Each row is where one point has got to under a steady rotation. How many steps took it there?
The counts run from 0 to 455.
[  6 -23 -28 -37 -24 -25   0 -20  -5   7 -48  -5  -1 -21  -7  -9 -19   3
   6  -9 -18   0  -2  -2  27 -16  24   2  -7 -10 -60   5  25  27 -36  37
 -14   9 -22  -6  39  16 -11  14  16   4 -21 -42   4  50   7  11 -44 -37
   8  -2   7  25 -23   7 -28 -19  -2   6 -22  16  17   6 -20   1  -9 -31
   2 -13  17]
215
[-21   3 -56   6 -12  10  -8 -34  11  -1  12 -36  10  21   2   9 -29   2
  22 -10  10   9  11   2  -3  -4  24 -43   0  16  -7   9 -14   0  31  -4
  15  -5  37  -1  -6   7 -25  36  10  19 -54  17 -17 -28 -30  -9  -1 -19
 -16  21 -22  18   9 -15   7   0 -22  13 -35 -22   8  34 -11 -17  32 -30
 -45  -3 -11]
284
[ 19   7 -46 -20 -18   0  15 -17  22   8 -45 -44  10 -13  -7  11  -5 -23
 -41  -4  35   9  18  24 -13   3  17   8 -18  -1   2  15 -16  20 -10  61
 -33  -7   9  29  22  37 -22 -15   7  -2 -56  10 -34 -10  -5  -8  -9  -4
  -9  23 -10 -22 -20  17 -20 -12   1  13  -4   6  19   0 -39  13   7 -17
  -9   6  -3]
206
[ 22   1   3  36  -4   1 -16 -33 -20   7  36 -18  -9  27 -31  24   3  45
  11   4  -3   6   6 -13   7   4 -30 -35 -32   2  12 -17 -38 -20  21  -3
  23   1  -3 -20 -16  13   8  -6   2  -5 -13  28 -18 -25 -21   2  -5 -11
 -34  12  -2   0  22  -9 -16  -2 -26  24   4 -13   5 -23  24 -43  29  42
 -48  48   4]
348
[ 10 -11   4  27  28  11 -11 -52 -45  15   1 -47 -17 -23 -33  28   1  25
   8  15 -12   4  -9 -13 -20 -14 -26  18  -5   1  17   0 -23   3  12 -11
   1  35 -30   2  -2 -28  49   3 -10  -7  -9 -22   2 -19  15  16  -1 -15
   0  30  23   5  -1 -13 -35 -29 -10 -33  49   6   1  24  11  33  -1  21
 -14  11  30]
406
[-26 -28 -65   2 -12 -15  12  13  26   7 -38  36   9 -29 -29   1  -5   9
 -16 -40 -13   5  -3 -11 -27   8   5   6 -26  -2 -29  25  -1   5 -17  54
  10   2   3   0  58  23  -8 -12   8  29 -15   4  -7  18   0  14 -12  19
  -1 -10 -12  -5  22  25 -10 -10  -3  -2  12  14  48  20 -26 -27 -12 -14
   6   6   3]
229
[ 16   7  11 -11  -8  79   2 -22 -11 -11 -36   0  25  -2  12   2   8 -18
  -9  14  29 -18   3   0 -22 -16 -21   9  32   5 -20 -11 -28  -2  53  15
  44  24   2   8  17  -9   9   8  36  10  17  -6 -22   7 -11  -6  11  -5
 -13 -47  35  24 -13  11   5   4 -28   7  -6  -8  -1  39   3  18  24  10
  -4 -23 -45]
23
[ 11  30  -6  -3 -25   8 -13 -14 -15   9  -8 -37   1  12 -41  34  11  23
 -13  18  30 -20  20  12 -46   8 -31   5   5  20   5 -23 -36 -21  33  16
   2  37  -1   8  14 -19   8  17  39  -9 -17  -4 -46 -28 -22  -9   4   9
 -18 -16  -5  -8  31   6 -43 -29 -18 -18  29   6   1 -12  -4 -12   5  28
   7  13  10]
375
[ 15 -17  26 -22 -14  10  -1 -18 -16  12 -10 -65   5 -11  -7   7   0  19
 -24  10 -34  -1  13   2  10  -4  13 -10   9 -11  -9   0   4   4 -51  -3
 -28  38  11 -18  -6 -18  15  39   9 -28  -3 -14 -22 -18   5  -6   8 -45
  -8  32  44  10  13 -28 -31  10   7 -30  -3   1 -23   1 -33  11 -10 -20
  19 -33  42]
133
[-38 -31 -15   3   6  14 -11  -1  -3  21   7  20 -10   6 -13  21  13  -6
 -18 -23 -17   1  18 -26 -14   4  13 -53   7 -16 -39   2 -17  14  16 -16
  49   7  27  -4  -3   5  -3  10  35  24 -33  29  -4  24 -20 -24   3  -1
 -10 -13 -13  20  33  29  -5  18 -10  18 -26 -25  26  27  14 -72  -7  -5
  -4  15  13]
307
[-20 -11 -63  24 -11  17   9 -16  17 -14  -9  21  12 -11  -2 -10 -29   6
  44 -21  -4  -7 -16  -9   0 -19  15  13   1  12  -2   9  -3 -33  16  37
   0  18   2 -19  54  16   0  22 -15  30  15 -16  -1 -17  -8  24  -9   7
   2  -8   4  37  -3 -36   7   9 -36   0 -17  16  17  33 -34  11  27 -25
 -50 -20  -7]
255
[ 15  -8  31 -27 -22  21  -4 -16  -8   9 -16 -66   6 -11   3   0   8   3
 -42  20  -3 -24  24   9   5  -7  11   3  24 -18 -11  -4   1   0 -48  -1
 -37  34  12 -11   7 -16  10  31  10 -27   1 -20 -28  -7   8  -6   8 -37
 -14  26  49  10   6 -13 -36  16   8 -18   4   2 -15  -7 -33  14  -6 -15
  17 -43  42]
131
[ 43  17   7 -14 -37  21  22 -27 -29 -23 -32 -25  19 -20  21   1 -10  24
  -6 -11 -14  -1  -3 -10   2 -19 -59  18 -30   3 -16 -10  -3   6 -17  -1
  21  -4 -28 -24  29  -1  12  -8  20 -13  12 -44 -10  16  14  33 -19 -18
  -3 -26  36  -9   3   0 -32 -13  -2  -1   8  39   2 -22  15  18  -2  14
  13 -41 -26]
441
[-25 -12 -40   4 -10  28 -10 -32  -5  -2   9 -24  14  16  14  -6 -28 -11
   7 -14  19 -17   9  -8   9 -13  37 -35  21 -10 -27   3  -4   2  25  -5
   7 -12  22  -9   9   7 -25  35  12  18 -36   2  -9  -3 -17 -21  11 -27
 -21   7  -1  28 -18 -14  17   4  -9  26 -58 -30   6  33  -5  -6  39 -34
 -41 -14 -17]
281
[ 34  -1  36 -24 -33  20   1  -7  -1   6 -25 -53  -2  -9   1  -1  27  -6
 -62  11  26 -27  24   5  -8   6  -3  -5  20 -21 -20 -19   0   6 -66   6
 -10   1  11  -2  23 -17 -12  -7  15  -9   6  -8 -24  18  21   3  -4 -16
 -28   2  35 -10   9  26 -43  10  10   6  16  14   7 -27 -15 -14 -13   8
  17 -30  20]
127
[ 24  -3  -1   4 -20  -1  19 -28  13  12   6 -74   7   9 -23   4  13  46
 -35  17 -13  21  15   1 -25  23  -1 -34 -20   8  20   3  -8  -4 -39  -3
  -2 -12  50 -18 -17 -19  -9  -1   4   4 -23  25 -26 -47   8  16   8 -27
 -35  34   0 -18  14  -9 -23   3 -13 -29  40   6 -12 -13  -6  -5 -19  11
  -7  11  -8]
119
[ 40  -2  38  -7 -13  48  25 -31   7 -11  -1 -60  -6   4  14  16  28 -21
 -33  47   7  16  26   5  -3 -14 -12 -33   4  10  32   9 -26  -4  -8 -19
   2  12  19   0 -20 -12  10 -16  21 -14   4  17 -29 -19   3   0  -6   1
 -24   4  20  14  -7  -8 -18  55 -40  14  17  11 -13 -23   2  16  -4   6
 -20  10   3]
100
[ 39 -17  21   8  14  12   6 -38 -43  16  -9  -9 -20 -29 -13  36  28   7
  -5   3 -40  27 -13 -25  -3 -16 -41  -5 -33 -10   6   0 -35  25   5  -6
  33  20 -30  -3  -9   3  44 -37   6  -8 -12  -8   2  17  13  19  -7 -11
   6  -8  16  -7   3  14 -35  -2 -24  -6  38  17   9   6  24  -9 -15  30
   8  37  12]
411
[-10 -29  29 -12  25  16  -3 -44 -35  23   9 -43  -2   0 -31  34  23   1
 -26  17  -3 -24  23 -25   1 -11  -8  -3   1  -5 -20 -14 -25  17  34 -25
  -4  32   4   1 -43 -17  22  -2  50 -32 -35 -16 -17  23  -4 -23  27 -21
 -13   7  12  24 -15   2 -15 -24   9 -27  -2 -27  -7  12  20   0 -12  -8
   6  18  19]
387
[-11 -27   4  27  15  -2 -37 -38 -17  20  27  -3 -34   0 -25  18  11  -9
  23 -14  19 -23   1 -36  20 -16  13 -28  27  -9 -28  -9   1 -12 -10 -32
  32   1 -22  -4  10 -20  -2   4  -9  17   2  -1  20  28  -2   6 -20 -10
 -17  11   3  36  19  10 -22  -7 -16  30  -2 -19  36  11  21 -36  17   2
 -58  12  47]
322
[ 15   0   7 -12 -28  42  26 -35 -59 -17 -20 -41  31 -22  25  -4 -12   2
 -19  -3 -15 -10  13 -11  -5 -34 -17   4  -2 -14 -37   0   2  35  -5 -21
   8 -15 -24  -9  26 -15  19   8  33 -15  -2 -42 -12  20  17   5   8 -29
  -6 -24  32   1 -26 -11 -14  -3  -3   4  -7  16  -7   2  16  41   4  -9
  27 -24 -28]
445
[ 38 -18  -7  10 -39   7  26   6 -18  11 -16  -5  19 -45 -16 -10  13 -12
 -39 -44  -9 -12  -3 -30  24 -10  17  22 -11   3 -18  13  -5 -15 -57  54
 -10 -18 -28 -12  46   6   2 -22 -14   1  39 -14  -5   1   9  -1  26   1
 -11 -11  25   5   5 -21  -7   1 -30   1 -14  24  18 -22 -33  14   9  -9
  11  13   5]
170
[ 49   5  39 -17 -37  38  30 -14  25 -16 -11 -36  12   1   7   5  18  16
 -15  26 -16  14   9   5   7  -1 -29 -18  -8  27  23  -8 -16 -30 -17   9
  11  41  27 -27  -8 -15   2  -4  27 -12  25  10 -35 -20  -4  20  -3  -6
 -19 -11  28  14  14 -13 -16  44 -44  -7   1  20 -21 -27 -11  -4 -16   7
  -9 -12  -9]
104
[ 23 -20 -16  14 -23   8  23 -22 -34  12   0 -38  14 -29 -19 -14   4 -18
 -27  -9  10 -18   7 -16  18 -22  36  15   8  -5  -8  16  -2  -3 -42  37
 -47 -21 -29   2  38  -4  10 -11 -19  -4  23 -15  -5 -17  14 -10  25  -4
 -11  10  17  12 -34 -41   0  -2 -26   4   1  10  13  -7 -32  50  19 -19
 -15  31  10]
174
[-37   4 -24 -14 -15  20 -28 -21   9  -9 -21  -6 -17  26  -3   0  -9  -7
  11  27  44 -43  28  17 -22  -8  15 -14  48 -14 -31 -15   7 -11  20  -7
  -3  29   6   4  41  -8 -14  42  26  21 -22 -20 -18  22 -12  -2 -34   0
 -17 -15  -3  32   1  15 -32   9  -2  16  -6  -1  21  16  -5 -23   6  -4
 -35 -32  22]
296
[ 20  -9 -44  -8 -22  -6  18 -20 -17  23 -29 -33  10 -12  -9  -7  -7  -7
 -47 -23   2  20  17  -7  -9   5  34 -17 -28 -19 -29  14 -10  43 -26  44
 -13 -51   5  14  18  24 -18 -18   2  13 -57   8  -6   1   9 -19   6 -22
 -19  16 -12 -21 -24  11  -4 -15  -6  20 -14  -6  23   6 -11   7   8 -10
   8  34 -20]
202
[ 15  19   8   3 -28   9 -19 -44 -45  11  30 -30   7  21 -15  15  -8  44
  32 -17 -27 -13   4 -33  23  -2 -20  -7   0  13 -30 -28 -13 -13  19 -18
  22   4  12 -35 -15 -21   7  36  18  -4  -6 -33  -2 -25 -15 -10  10 -46
 -18 -15   5  21  27 -30 -29 -34 -22 -25 -21  -6 -24   2   8 -19  22   8
  -4  -3   0]
363
[ 19 -24  15 -21 -24 -14   1 -12 -17  24   5 -51   8 -22 -16  14   2  24
 -18 -11 -67  21   3 -10  21  -9  14 -31 -16  -2 -16   7   0  17 -60 -10
 -10  24  12 -21 -15 -19  18  22  12 -18  -7   6 -13 -20   3   0  11 -50
   5  29  22   4  23 -22 -22   9 -13 -25  -9  -3 -16   1 -26  -6 -18 -20
  27   0  36]
136
[ 35 -10  41   5 -11  47  20 -38 -17   0  10 -61  -9   4  13   8  26 -26
 -35  37   7  21  27 -12  -6 -17  -4 -47   8   3  19  14 -19   8 -18 -32
  10 -17   1   6 -15 -20  16 -18  11  -9   4  18 -13 -16  10  -2  -6  -2
 -27   6  15   9  -9   2 -17  52 -30  33  19   5  -1 -18  14  21  -4  10
 -25  23   3]
98
[ -7  -9   2  38 -18  41 -19  -4 -41  10  27  24   1   0 -11   0  21   4
   8 -11   5 -51   2 -31   0 -14   2  -9  40 -24 -27 -32 -24 -28  14  -6
  28   6  -5 -23  46 -10  16  10  -2  18  38  -3  -4   7  -5 -11  28   6
 -21 -45  18  24  18 -12  -6   9 -34  10 -10   0  13  11   5 -47  22  30
 -16  13   0]
338
[ 40 -20  36 -12 -45  18  22  -8  -5  -1   1 -25  28  -5  -6 -16  18  27
 -16   6 -17 -18   0 -15  14  -6   5 -29   9   3 -31 -33  13 -19 -49  -7
  12   5  17 -43  20 -40 -13   4  22   5  40  -5 -15  10  11  19  17 -29
 -28 -29  36  23  -5 -19  -3  15 -39 -12 -10  15 -10 -21   4  -8 -16  -2
  12  -6 -32]
109
[-26  -1 -50   6  -9  16  -7 -38   5  -2  12 -34  12  20   7   5 -30  -1
  18 -10  13   2  15   0   0  -9  29 -37   9   6 -13   7 -11   2  33 -10
  10  -6  34  -5  -2   7 -26  39   7  19 -54  13 -18 -24 -27 -12   6 -24
 -17  18 -19  21  -2 -15  10   2 -15  17 -46 -29   4  37 -10 -10  34 -29
 -46  -7 -11]
283
[ -2 -42  21   3   3  19  21 -30  17  -2  29  -9   8  -4  -5  26  20  13
  -3  -1 -57  12   8 -41  15 -18 -44 -36 -30  17  -5  23  -8   1 -15 -54
  49  -2  15 -27 -26 -14  24 -22  29 -10  19  22   2   6  13  27 -14  -9
 -12  -8  13  19  28   2 -10  35  -7  -3  22   2   0  -1  24 -17 -23  -1
 -10   0  -7]
77
[ -9  15 -30 -12 -35   3 -23 -11  18  -5 -23  -2 -13  19   0   9   3 -18
   6   1  50 -29  20  10 -21  -4  10 -30  37   0 -38 -17   3  -6   5  -3
  19   3  10  13  50  -6 -35  17  22  33 -23  -2 -15  32 -13   8 -39  11
 -17 -33 -23  15  14  36 -32  -1 -19  33  -5   5  35   2  -3 -44   5   2
 -32 -15   2]
293
[-23 -18 -66  29 -16   5   6 -21   6 -11  -5  22   6  -8 -10 -21 -38  19
  50 -17 -19   5 -21 -14   2 -14  19  -3  -5   9 -14  14   5 -26   5  30
   9   0 -11 -23  54   7   1  22 -21  42  11 -11  12  -9  -1  23 -17  -8
  -4  -3  -1  32  -8 -34   4   0 -36  12  -8  18  22  29 -15   4  26 -14
 -50   0  -9]
257
[  2  -7   9  30 -19  33 -11   0 -25   5  17  33  -6  -3  -8  12  25   5
  16 -26 -11 -36  -5 -30   2 -10 -10  -2  23 -12 -20 -29 -28 -35   8   3
  43  17   2 -30  39   2  12   4  -2  22  39  -5  -2   5  -7  -6  21   8
 -13 -48  16  24  34  -1 -14  13 -45   0  -6   8  17   6   0 -61  12  31
 -10   4   2]
336
[-14 -18 -48   7  -6  38  21  -9  27 -18 -24  16   8 -22  16   5   3 -51
   9 -22  19 -22   2 -12   9 -35  14  19  12   7   2  18 -18 -20  18  37
   2  11  17   4  41  39  -9 -14  -3  20   0  -8 -11   0  -8   1   7  27
   9 -24   2  33 -13  -9  12  27 -25  11 -24  11  28  39 -43  -1  16 -31
 -39 -25  -5]
251
[ 38  16  16 -13  -3  52   4 -37  -6  -1 -34   8  -6   0  11  11   9  -6
   1  -2  -3  28   5 -23  -5  -6 -45  -4 -13  13 -18  12 -34   9  41   7
  80  -7  -2   4  -7   7  11 -19  32  12   3  -3   9  14  -6   2 -36  -6
  -5 -41   7  14   7  30 -24   4 -29  19   5   1  16  16  26  -5  14  24
 -13  -3 -39]
18
[  4 -11 -17 -22 -32  32  40 -15   2  -9 -40 -11  17   2   4 -31   5   9
 -32  15   5 -25  18  -3   4   2  17  43  -3 -19 -13  -2   2 -13 -10  63
 -44  -4  30 -25  31  38  -4   0  17  -3  -5 -42 -14   4  11 -14  14 -11
 -23 -13  19  17 -45 -24  -9   3  -7 -21 -12  19  -3  -1 -38  14   2 -11
   5 -14 -18]
191
[-22  -5 -44  15   3  40  18 -29  24 -23 -17   2 -14  29  16  -4  -6  -7
  -8  25  20  10  27  12 -24  -4   0 -18  -9 -13  19  19 -24  -5  39  26
  -1  -7  21  -2  21  53  -4  -5   4  17 -40  11 -13  -1 -11  -4 -31  15
 -28   2 -16  13 -25   9 -12  41 -13  43   1   5  24  12  -4 -16  17  10
 -61   7  -6]
267
[-23 -43  14   4  18  18   3 -38  10 -10  31 -30  11   6 -11  21   1  27
  16  33 -39  -3   9 -14   9 -27 -36 -25 -11  13  10  22  -3  -9  -6 -59
   8  37  -1 -21 -19 -26  39  11  25 -29  15  12 -15  -8  11  31 -24 -17
 -12  20  25  31   7 -21 -11  28  13  -6  24  -2  -5   6  13  16  -8  -8
 -29 -15  18]
73
[-25 -38  14   7   9  26 -12 -25   0  -6  14 -30  23  -2 -15  20   8  -8
  -5  42  15 -45   9   1 -10 -40 -19 -23  23   4 -13   3  -2  -3 -16 -52
  -3  39 -28   6  21 -39  30  12  22 -27  31  11 -36  11  18  24 -13  -2
 -19  -2  37  26  -4  -2  -8  21  12  15  34  -5  12   6   3  26   4  -6
 -27 -19  18]
69
[ 49  -6 -12 -23 -30  -7  44 -26   3  -1 -31  -5 -15  -6  -5  -5  19   8
 -14   4 -24  31   7 -17  24   0  -4   2 -46   2   1  13  -3   4 -36  52
 -14 -26   5 -14  11  43  -6 -42  10   4 -11 -13   3  10  11   9 -29  -5
  -9 -13 -11   5 -32  -3 -29  11 -35   9   7  38  14 -33 -14  -6 -16  14
 -13  44  -9]
184
[ 24 -20 -13  17 -27   9  25 -18 -32  14  -5 -29  16 -34 -18 -13   3 -23
 -32 -17  11 -22   1 -24  21 -19  37  15   5  -4 -15   8  -4  -3 -52  35
 -38 -28 -32   3  44  -4   3 -14 -20  -1  27 -15  -4 -12  20  -7  29  -5
 -12   1  22  13 -31 -33  -5   0 -26   7  -4  15  16 -10 -32  43  18 -12
  -6  29   5]
173
